Where one turn sends some rows of the set: a few examples, then the rows asked
Z_730: .03  -.07  -.18  -.17  .06  -.05  -.26  -.01  -.17  .17  .21  .12  .03  .30  -.23  .01  -.25  .39  .04  -.21  -.12  .30  .14  -.15  .06  -.06  .13  .15  .00  .39  -.04  -.12  .20  .01  -.15  -.24
Z_892: -.04  .01  .15  -.09  -.07  -.28  .08  .04  -.37  .06  .25  .16  -.05  .08  -.01  -.09  -.13  .40  .06  -.02  -.29  -.05  -.09  -.35  .16  .07  -.37  -.18  .17  .08  -.07  -.06  .07  -.13  -.04  -.17
Z_691: -.24  .20  -.01  -.12  .40  -.27  -.41  .09  -.37  -.11  -.26  .13  .03  .02  -.03  -.08  -.34  .25  -.13  .08  -.05  .34  .33  .05  .12  -.02  -.04  .05  .23  -.04  -.18  -.09  .16  -.12  .05  -.12
Z_700: -.05  .18  -.04  .28  -.09  .26  -.07  .01  -.18  .04  -.14  .19  -.03  .11  -.18  -.05  -.25  .19  .11  -.23  .25  .24  .19  -.13  .21  -.01  -.17  .08  .11  .39  .20  -.17  .09  .12  .09  -.21
Z_409: -.15  .33  .26  -.04  .06  -.21  -.18  -.15  -.21  .03  -.25  .26  -.13  -.07  -.09  -.02  -.08  .43  -.10  -.08  -.22  .26  -.24  -.03  .26  -.10  -.18  -.23  .20  .11  .11  -.12  -.12  .19  .03  -.12
Z_457: .07  .07  -.20  .00  .13  -.10  -.05  .23  -.14  -.24  .18  .11  -.08  .02  -.08  -.06  -.32  .18  .20  -.01  .09  .52  .19  -.21  -.02  .08  -.07  .39  -.06  .11  .01  .03  .22  -.08  -.06  .20
Z_147: .05  -.13  .21  .08  .05  -.15  .11  -.02  -.11  .10  .10  .32  -.17  .04  .22  -.32  -.11  .49  .12  -.31  -.31  .01  .22  -.18  -.03  .21  -.04  .00  .01  .18  .07  -.13  .09  .14  .14  -.08
Z_536: -.14  .13  .11  .22  .17  -.28  -.01  -.14  .05  .06  -.21  .25  -.16  -.06  .15  -.06  -.27  .22  .02  .05  .00  .12  .08  -.25  .15  .21  -.08  -.19  .39  -.25  .00  .07  -.10  -.01  -.03  .19
Z_407: -.30  .06  .03  .17  .29  .00  -.38  -.07  -.23  -.13  .01  .11  -.28  -.08  -.10  -.21  -.21  .04  -.09  -.19  -.07  .30  .22  -.18  .22  .26  -.19  -.13  .17  .09  .09  -.34  -.01  .04  .24  .30
Z_360: -.05  .18  .09  -.20  -.01  -.13  .00  .07  -.06  -.01  -.17  -.09  -.01  -.13  -.29  -.04  -.08  .22  -.09  -.26  -.33  .08  .16  .17  .01  .09  .10  -.03  -.05  -.13  .20  -.07  -.13  .04  .13  .16
Z_106: .05  .08  -.05  .05  -.01  -.18  -.21  -.12  .16  .07  .09  -.05  -.23  -.02  -.09  -.07  -.07  .27  -.14  .02  -.29  .38  -.21  -.02  .02  .32  -.09  .37  -.01  .13  -.10  -.19  .01  .07  -.02  -.20
Z_664: -.22  .38  .26  -.23  .28  -.43  -.04  .03  -.23  .15  -.08  .17  -.22  -.07  .07  .05  -.22  .43  .16  .15  -.04  .24  .30  -.18  -.14  .01  .09  .05  .13  .04  -.04  -.09  .20  .02  .20  .10
Z_987: -.29  .12  -.19  -.10  -.14  -.22  -.30  -.19  -.07  .15  -.01  .09  -.11  -.21  .12  .10  -.12  .01  .23  .00  -.32  .11  -.21  .02  .00  -.09  -.12  .04  .08  .13  .11  -.37  -.14  .12  .08  -.02
Z_671: -.31  -.12  .05  .13  -.23  .05  -.12  .19  -.04  -.06  -.14  .42  -.19  .16  -.14  -.32  -.02  .37  -.05  .09  .08  .14  -.10  .08  .13  .09  -.03  -.15  .21  .04  -.01  -.05  -.16  -.07  -.05  -.18
Z_871: -.31  .12  -.05  .09  .07  -.08  .10  -.06  -.35  .01  .32  .25  -.13  .12  -.09  -.28  -.12  .06  .28  -.33  -.12  .16  .32  -.33  .20  -.17  .07  .17  .12  .06  .18  -.24  .09  -.09  .01  .12
Z_26: -.21  .02  .10  .20  -.05  .14  -.12  -.02  -.23  .08  .12  .15  -.05  -.06  -.16  -.13  -.10  .22  -.02  -.09  -.19  .21  .14  .18  -.15  .06  .02  .17  .20  -.42  -.31  -.12  -.07  .17  .00  .14
Z_108: .03  .11  .06  -.07  -.05  -.26  -.19  .11  -.04  .01  .00  .13  -.20  .01  -.04  -.07  -.08  .27  .12  .04  .01  .28  .16  -.09  .03  .13  -.14  .17  .16  .13  -.14  -.18  -.34  -.59  .04  -.12
Z_831: -.23  -.02  .29  -.15  -.11  .04  -.12  .18  -.26  -.02  .05  .06  .02  .06  .03  -.03  -.25  .23  .04  -.04  .07  .40  .24  -.15  -.20  .33  -.20  .02  .02  -.02  -.21  -.16  .30  -.05  .30  .12
Z_256: -.42  .04  .00  .10  -.14  -.25  .07  -.05  .15  .17  -.12  .07  -.01  .01  -.26  -.06  -.05  .13  .16  .20  .02  .23  .17  -.09  .01  -.06  .21  .07  -.02  -.02  -.01  -.07  .15  .08  -.30  -.10
Z_397: -.33  -.08  .18  .13  .05  -.11  -.29  .27  .09  .20  .02  .16  -.04  .19  .13  -.01  -.19  .13  .24  .10  -.02  .42  .01  -.29  .11  -.16  -.02  .21  .08  .07  .03  -.12  -.03  -.07  -.27  .12
Z_771: -.45  .16  .09  -.12  .24  -.15  -.17  -.05  -.34  .09  .13  .23  -.36  .38  -.08  -.05  -.16  .22  .13  .14  -.31  .39  -.01  -.27  .15  .15  -.13  .11  .36  .03  .04  -.31  .13  .18  -.05  -.05
Z_237: -.18  .00  -.18  -.12  .10  -.02  -.12  -.08  -.27  -.20  -.20  .41  -.03  .09  -.20  -.08  .01  .23  .17  -.17  -.13  .05  .05  -.11  .06  .11  .02  -.08  .03  -.22  .26  .15  -.06  .02  -.04  .31
Z_980: -.29  -.01  -.13  -.25  .04  -.07  -.06  .01  -.20  .07  .02  .02  -.08  -.21  .18  -.28  -.11  .14  .22  -.08  .04  .12  .09  -.02  .27  -.04  .18  .01  .26  .40  -.04  -.10  .16  .07  .32  -.20
Z_940: -.24  .04  -.05  .13  .14  -.10  -.14  -.03  -.03  -.06  -.09  .16  -.28  -.04  -.07  -.13  -.20  .18  .13  -.04  .15  .17  .22  .10  -.02  .09  -.24  .21  .10  .44  -.07  -.07  .35  .44  .14  .07
Z_194: .00  .19  -.17  -.02  .02  -.17  -.19  .01  -.13  .02  .17  .10  -.20  -.10  -.14  .11  -.31  .32  .08  -.23  -.20  .36  -.06  -.07  .36  .35  -.02  .24  .39  .21  -.20  -.14  -.25  .17  .04  .13
Z_963: -.15  -.14  .12  -.29  -.02  .07  -.16  -.09  -.12  .06  -.01  .05  -.15  .00  -.22  .04  .16  .14  .35  -.08  .01  .55  .15  -.16  .10  .20  .26  .05  -.04  .12  -.07  -.15  .04  -.06  .02  -.11
Z_446: -.07  .19  .00  .12  .04  .01  .16  -.27  -.33  .05  -.21  .26  -.17  .08  .25  -.15  -.21  .22  .25  .14  -.21  .08  .11  .03  -.20  .09  -.24  .12  .30  -.03  -.02  -.24  -.08  .11  .06  -.14
Z_293: -.31  .09  -.01  -.26  .02  -.08  -.10  .13  -.06  .08  -.06  .15  .13  .24  -.01  -.18  -.19  .41  .17  -.20  -.35  .18  -.10  -.07  .27  .17  -.04  .11  .29  .43  .25  .02  -.04  .30  .02  .03
Z_701: -.12  .03  .04  .33  .13  -.18  -.19  .15  -.09  -.05  -.01  .17  -.06  -.25  -.31  .07  -.10  .14  .10  -.04  .01  .15  .46  -.12  .01  -.01  -.35  .05  .10  -.17  -.08  .04  .09  -.13  -.08  -.06
Z_18: -.21  .21  -.27  -.30  -.27  -.20  -.17  .16  -.20  -.10  -.07  .24  -.12  .25  -.26  .11  -.36  .19  .02  -.15  .04  .13  .06  .28  .02  -.04  -.05  .13  .23  .14  -.02  -.13  -.05  -.08  .10  .00

Z_108 turns into -> Z_871
Z_360 turns into -> Z_664
Now these:
Z_457 turns into -> Z_730
Z_194 turns into -> Z_892
Z_963 turns into -> Z_980

Where one turn sends some rows of the set: a few examples, then the rows asked
Z_659: .03  .05  .43  -.20  -.15  -.04  -.07  -.04  .05  .13  -.24  .01
Z_782: -.29  .04  .43  .08  .04  .10  .01  .12  .28  -.04  -.17  .18
Z_861: .03  .42  .09  .02  -.03  -.11  -.04  .07  .07  .00  -.16  -.22
Z_816: -.35  .08  -.08  -.11  .07  .13  -.05  -.01  .13  -.21  -.22  -.08
Z_911: -.25  -.10  -.19  -.01  -.02  .10  -.20  .13  .19  .05  -.07  -.20
Z_529: -.03  .05  .16  .12  -.06  .11  .08  .21  -.02  -.17  -.47  .08
Z_169: -.10  -.26  .16  -.08  .00  .08  -.24  .05  .04  .18  -.07  -.16
Z_777: .04  -.04  .03  -.03  -.23  .05  .26  .05  .00  -.02  .20  .07
Z_889: .04  -.09  .12  .09  -.23  .07  .03  .29  .10  .07  -.41  .15
Z_257: -.36  -.01  .30  .13  .19  .14  -.02  .12  .22  -.09  -.12  .08
Z_95: -.08  .02  -.02  -.30  .22  -.13  -.02  -.01  .06  .26  -.06  .01
Z_77: .03  .04  .01  .01  -.13  .05  .28  .02  -.07  -.11  .20  .01
Z_450: -.16  .07  .29  -.28  .10  .03  .00  -.12  -.02  -.07  -.28  .05
Z_649: -.06  .24  .26  .19  .23  -.11  -.01  .22  .20  .17  .01  -.03
Z_166: .02  .00  -.03  -.03  -.14  .04  .28  .04  -.02  -.05  .23  .05
Z_467: .00  -.09  .03  .04  -.19  .11  .21  .05  -.04  -.09  .21  .00
Z_947: -.27  -.18  .06  -.26  .17  .09  -.10  -.06  .04  .04  -.15  .00
Z_524: -.01  .21  .17  -.16  .26  -.11  -.03  -.06  -.09  .06  -.13  -.15
Z_510: .03  .00  .10  -.02  -.24  .07  .28  .02  -.02  -.10  .17  .07
Z_968: -.09  .06  .19  -.10  -.40  .03  -.10  .10  .28  .09  -.24  .01
Z_98: -.21  .03  .37  .02  -.03  .01  .04  .17  .36  .14  -.13  .25
Z_193: -.05  -.08  .00  -.02  -.16  .12  .26  .02  -.03  -.13  .19  .05
Z_301: .00  .10  .04  .12  -.17  .01  -.22  .17  .15  .12  -.08  -.31
Z_541: -.12  .26  .21  .06  .23  -.15  .09  .18  .27  .20  -.02  .13
Z_466: .00  .16  -.13  -.02  .13  -.08  .20  .24  .02  .05  -.36  .19
Z_137: .05  .00  .06  .05  -.17  .08  .23  .04  -.07  -.12  .21  -.02
Z_740: .15  .23  .07  .15  .03  -.07  .11  .26  -.05  .02  -.36  .02
Z_233: -.14  .05  .23  .26  .21  .01  -.11  .24  .21  .14  .04  -.10
Z_415: -.13  .34  -.15  -.20  .07  -.14  .08  .04  .17  .07  -.14  .00
Z_103: -.19  .21  .23  -.07  -.19  .09  -.04  -.02  .13  -.21  -.33  -.05
Z_932: .14  -.02  .00  .24  -.06  .01  -.03  .36  .00  .14  -.28  -.06
Z_294: -.06  -.17  -.19  .15  .09  .08  -.02  .33  .03  .07  -.26  .01
Z_368: -.18  .12  .23  -.03  .09  -.09  .09  .19  .36  .23  -.06  .26
Z_400: .02  -.10  .17  -.25  -.09  -.09  -.10  .06  .14  .37  -.10  .04
Z_584: -.02  -.01  .05  -.04  -.18  .10  .29  .00  -.04  -.15  .16  .07
Z_179: -.14  -.02  -.10  .09  .17  .11  .09  .21  -.04  -.15  -.38  .06
Z_883: .07  .03  .33  -.01  .04  -.01  -.20  .01  -.07  .09  -.12  -.26
Z_863: -.16  .06  -.13  -.22  -.18  -.07  -.02  .12  .33  .23  -.13  .09
Z_463: -.03  -.10  -.12  -.03  -.06  -.01  .12  .30  .15  .17  -.33  .24
Z_306: -.30  -.05  .19  .20  .26  .11  -.10  .19  .22  .02  -.01  -.03

Z_306 turns into -> Z_257
Z_889 turns into -> Z_463
Z_450 turns into -> Z_659
Now these:
Z_103 turns into -> Z_968
Z_166 turns into -> Z_77

Where one turn sends some rows of the set: a few examples, then the rows asked
Z_599: -.06  .42  -.19  .18  .10  -.09  .03  .06  .03  .23  .07  -.10  .20  .01  .15  .34  .21
Z_632: .28  .15  .09  .10  .09  .07  .03  .04  .05  .14  .19  -.27  -.07  .06  -.13  -.16  -.06
Z_633: .14  -.14  -.04  .02  .03  .01  .06  .22  -.02  -.22  .02  .13  .24  -.15  .11  .01  -.18
Z_733: .22  .10  .10  -.22  -.07  .00  -.01  .27  .31  .23  -.06  .08  .10  .07  .00  .01  -.22
Z_757: .04  .14  .16  .10  -.05  -.26  .04  .41  -.08  -.02  -.10  -.03  .15  -.15  .02  .01  .06
Z_803: .05  .07  -.10  .19  -.02  .06  -.13  -.07  -.02  -.01  -.04  .18  .12  .27  .05  -.25  .28
Z_661: .10  .05  -.11  -.07  .20  .05  -.35  -.12  .10  -.01  .10  .15  -.13  .28  .15  .02  .04
Z_683: -.13  .29  -.20  -.12  .16  -.08  -.06  .05  .08  .21  .05  .03  .29  .17  -.18  .19  .35
Z_219: .42  .00  .09  .02  -.06  -.05  -.20  .00  -.10  .04  .05  -.10  -.02  -.08  .09  .12  -.11
Z_838: .15  .53  .07  .07  .03  .10  -.02  .02  .26  -.04  .00  .00  -.07  .13  -.08  -.11  .03
Z_52: -.04  .09  .14  -.31  .04  .03  -.20  .01  .16  .16  .29  .10  .25  -.13  .14  .28  .21
Z_436: -.18  .03  -.09  -.12  -.03  -.04  .01  -.13  .25  .11  -.13  -.05  .10  .03  -.02  .41  .23
Z_444: -.15  .02  .17  .17  -.01  -.16  .07  .13  .12  .04  .31  .11  -.07  -.01  .25  -.16  -.03
Z_499: -.17  .06  .14  -.20  .11  .06  .22  .20  .17  .08  -.04  .13  -.09  .23  -.05  -.05  -.07
Z_389: .02  -.03  .05  .13  -.09  -.18  .09  -.05  .20  -.07  .24  .19  .07  .03  .27  -.24  .11
Z_514: -.09  .05  .15  -.31  .03  .05  -.13  .05  .14  .13  .31  .06  .27  -.15  .19  .25  .22
Z_391: .20  .45  -.04  .20  .05  .21  -.13  -.01  .18  -.12  .00  .02  .11  -.04  .07  -.13  .10
Z_973: .10  .21  .01  .01  -.04  .01  .17  .23  -.07  -.14  -.04  .39  .14  .08  .15  -.13  .13
Z_79: .13  .06  .05  -.15  -.08  .00  -.03  .21  .19  .18  -.09  .32  .34  .10  .12  .00  -.18
Z_20: -.04  -.09  -.23  -.20  .19  -.08  -.08  -.16  .12  .12  .22  -.09  .19  .12  .15  .30  .11
Z_925: -.09  -.11  .14  .32  .07  .17  -.18  .13  .09  .06  .08  -.09  .02  .23  -.01  .15  -.06
Z_43: -.08  .21  .03  .05  -.04  -.08  .15  .14  -.13  .08  .18  .01  .12  -.17  -.06  .24  .45
Z_535: .22  .16  -.03  -.29  .00  .01  .10  -.03  -.01  .06  .17  -.09  .10  -.24  .21  .30  .15
Z_150: .22  .23  -.11  -.03  .01  -.14  .13  .07  .17  .08  .44  .06  .09  -.07  -.08  .20  .34
Z_152: .24  .18  -.06  .01  .00  -.21  .09  .04  .16  .08  .44  .04  .11  -.08  -.04  .25  .30
Z_829: -.13  .03  -.09  -.17  -.07  -.03  .05  -.15  .23  .12  -.13  -.10  .15  .04  -.04  .39  .16
Z_214: -.20  .21  -.06  -.04  .18  -.19  -.06  .27  .19  -.09  -.09  .22  .02  .23  .00  -.09  .21
Z_919: -.10  .12  .09  .13  .18  .07  .14  .33  .00  .12  -.03  -.21  .06  .03  -.05  .01  -.19
Z_97: .22  -.04  -.17  .04  .08  .13  -.28  -.03  .07  -.02  -.10  -.05  .28  .01  .00  -.15  -.07
Z_38: .01  .09  .22  -.11  .12  .14  -.05  -.02  .04  .18  .29  .06  -.12  .24  .11  -.22  .03
Z_406: -.09  .38  -.23  .20  .10  -.04  .02  .02  -.02  .25  .12  -.10  .21  .05  .12  .32  .18
Z_212: .01  -.14  -.02  .35  .00  .19  -.10  .13  .10  -.06  -.06  .08  .16  .09  -.13  .20  -.03

Z_733 turns into -> Z_925
Z_38 turns into -> Z_499
Z_757 turns into -> Z_219
Now these:
Z_212 turns into -> Z_391
Z_406 turns into -> Z_150
Z_803 turns into -> Z_973
Z_52 turns into -> Z_436
Z_43 turns into -> Z_535

